In the rows, zero is written as 128.
The rows below come in pairs that one turn or mirror swaps. Which row does each named row swap with?
K: [150 136 114 109 124 125  99 156 126 138 118 151 128 115 155 139 113 135
 118 106  95 151]
J: [121 132 151 128 103 134 129 120 122 106 170 120 130 150 114 144 104 143
 141 122 146  86]
G: [121 138 154 129 125 120 139 111 120 116 153 106 126 138  95 124 148 132
 143 162 141 100]
B: [142 127 114 113 123 131 111 160 126 143 120 151 141 121 153 146 104 142
 123  93  99 145]
T: [139 135 113 109 144 117 114 154 135 153 104 149 146 115 137 127 133 136
 126 123  89 154]
S: [128 142 152 126 102 127 117 115 122  99 170 118 116 147 116 137 112 135
 138 136 145  87]
P: [126 134 151 133 146 109 138 114 131 134 129 108 140 145  85 122 141 151
 156 151 137 104]
L: [148 130 116 128 105 121 112 149 128 130 145 147 135 113 160 139  99 136
 105  94 104 138]
W: [121 142 149 126 101 136 117 127 124  97 164 124 121 143 121 141 118 132
 136 116 144  78]
R: [142 133 118 113 146 118 121 152 122 153 105 136 137 109 132 125 149 132
 126 134  95 160]
N: [133 134 141 138  91 124 125 121 126 104 179 125 127 134 134 138 100 135
 118 114 138  95]
X: [141 131 125 122 160 108 126 141 133 160  95 129 148 123 111 123 142 151
 144 132 105 146]
E: [146 137 111 119 152 120 128 144 137 160 108 135 132 121 117 126 153 129
 132 138  90 150]
D: [139 137 116 113 120 133 101 164 126 130 119 153 131 115 157 142 118 132
 120  89 101 134]
C: [117 142 154 127 121 121 133 109 130 113 157 115 134 147  96 126 133 136
 146 154 141  88]
M: [130 141 141 132 135 122 142 110 136 130 149 110 123 145  86 125 152 130
 146 161 128 100]

D is swapped with W
C is swapped with T
B is swapped with J

The rows below come in pairs that one turn or mirror swaps. Which row does each named row swap with?
nusos: [147 152 117 119 124 155 128  92 124 125  86 140  99 115]
non: [116 176 118 123 146 124 151 137 118 159 141 163  99 168]
kasis: [139 147 115 105 130 168 138 105 118 134  78 146 117 128]
Foz: [115 144 124 136 145 110 146 111 121 161 139 170  75 171]
teb: [120 153 113 140 155  99 140 125 122 159 116 173  88 180]
faz: [120 174 114 146 143  83 156  87 128 157 120 167 108 141]
kosok: [111 131 123 152 147 157 144 107 112 168 135 181  98 143]
depa: [147 141 113 111 127 154 129  92 127 129  88 140 139 127]
rokig: [136 178 110 137 132 107 146  77 128 139  91 151 122 112]
nalat: [141 182 113 109 130 160 138 122 120 132 100 141 118 125]
lerar: [143 125 117 115 135 106 137  89 130 135  98 141 143 119]
dipom: [150 161 106 124 135 142 124 106 124 126  67 144 110 128]
tur: [115 133 121 127 148 109 146 111 125 165 140 170 115 182]
zofu: [109 139 122 121 149 125 154 123 116 169 128 174  94 181]
vasam: [127 135 120 142 137 179 136  98 114 151 110 166 110 117]
mevo: [125 121 120 125 146  82 146  98 129 155 126 158 131 149]

depa is swapped with tur
kosok is swapped with vasam
nusos is swapped with Foz
kasis is swapped with zofu

The rows below come in pairs that one turn or mirror swaps. Which row does each named row swap with?
vutol: [137 129 115 161 137 142 154 141 115  96  99 136  98 152 116 122 101 144
 123 137 161]
tanol: [125 131 100 116 132 141 110 126 125 166 159  96 108 126 125  99 112 140
 136 121 120]
melak: [127 137 103 114 161 157 105 138 135 124 164 113 123 122 149 158 149 122
 126 124 109]
Luf: [134 126 112 160 141 140 152 141 114  91  97 139 103 150 117 124 100 141
 123 141 161]
Guzu: [125 108  89 116 113 151 108 122 133 157 157 106 122 117 119  99 112 127
 121 121 119]
Vibur: [132 138 118 131 169 165 120 146 131 107 148 118 123 122 157 167 149 122
 128 128 131]
Lifo: [133 117 102 138 109 129 149 139 128 124 123 139 111 133 106  87  80 143
 102 129 123]
zibap: [138 140 107 134 170 169 117 146 132 106 142 115 113 140 156 169 144 122
 125 121 134]
tulu: [143 132 120 159 155 146 148 143 122  86 100 130 103 154 122 147 111 126
 124 136 154]
pel: [137 132 125 157 157 155 148 145 118  91 101 130 109 140 135 144 116 134
 131 141 166]
teraz: [120 109 100 123 118 136 102 133 131 145 166 138 117 113 120  97 121 146
 125 123  97]
Fuz: [135 133 111 155 156 145 151 140 122  86  99 136 101 154 132 145 109 137
 125 135 161]
dolu: [127 129 100 102 140 141 104 126 143 154 166 106 111 115 112 110 127 141
 129 121 110]
Tevo: [129 140 105 117 157 158 107 138 138 127 168 111 120 125 149 158 150 126
 125 118 108]
Nodus: [131 138 102 113 163 156 107 136 136 122 162 109 121 123 145 163 149 124
 128 121 114]
Pado: [128 141 107 122 170 157 116 144 133 113 154 113 120 128 154 163 151 123
 125 118 115]
dabe: [138 126 109 159 141 140 153 140 115  88 100 138 100 148 114 129 103 141
 121 136 162]
rame: [125 118  95 164 116 134 138 159 129  91 148 163 108 130 111 114 100 145
  94 124 122]
kapad: [128 125  97 104 124 140 117 134 143 151 164 115 124 117 128 107 112 132
 109 119  90]
zigi: [130 116 102 153 115 130 143 146 132 110 136 153  98 132  89  93  99 152
 102 128 137]
Dil: [134 132 115 158 154 144 153 144 115  89  94 131 103 152 127 134 109 138
 126 133 159]
ropo: [139 128 115 165 148 146 153 142 117  89  95 137 107 147 123 132 108 134
 124 133 161]
gubiz: [138 141 114 125 171 158 115 139 137 109 148 110 118 135 145 170 145 115
 127 124 119]
rosob: [124 104 105 140 110 129 123 131 120 133 132 145 108 125 105  79  98 154
 128 132 123]
miko: [114 121  89 126 122 143 110 132 146 139 165 127 119  98 132 107 132 149
 121 130  95]
Bavu: [130 142 104 120 171 157 117 138 138 111 149 116 117 135 156 170 146 124
 127 121 123]
zap: [112 130 111 116 120 141 124 141 126 164 171 126 106 100 116 115 115 132
 110 116 114]
Pozu: [124 120  96 166 108 135 138 154 120 118 157 152 100 134 111  96 101 147
  96 122 127]
Dad: [142 134 112 157 160 159 142 145 120  90 104 126 102 155 138 149 117 131
 126 130 162]
tesi: [126 131 101 101 145 141 104 121 132 154 139  89 113 124 126 112 109 138
 149 127 120]
sovu: [126 100  89 150  96 143 133 138 127 124 144 140 115 125 106  93  97 134
  99 124 131]
kude: [132 138 108 123 167 161 111 137 136 119 154 112 124 123 152 161 150 118
 129 118 116]
Zuz: [117 124 117 139 108 133 147 142 115 147 138 140  95 114 100  98  92 141
 107 124 140]
besi: [118 115  96 149 112 132 139 128 132 124 116 135 107 116 110  82  99 161
 126 143 131]

tanol is swapped with Pozu
rame is swapped with tesi
Zuz is swapped with zap
melak is swapped with Luf
besi is swapped with miko
Pado is swapped with Dil

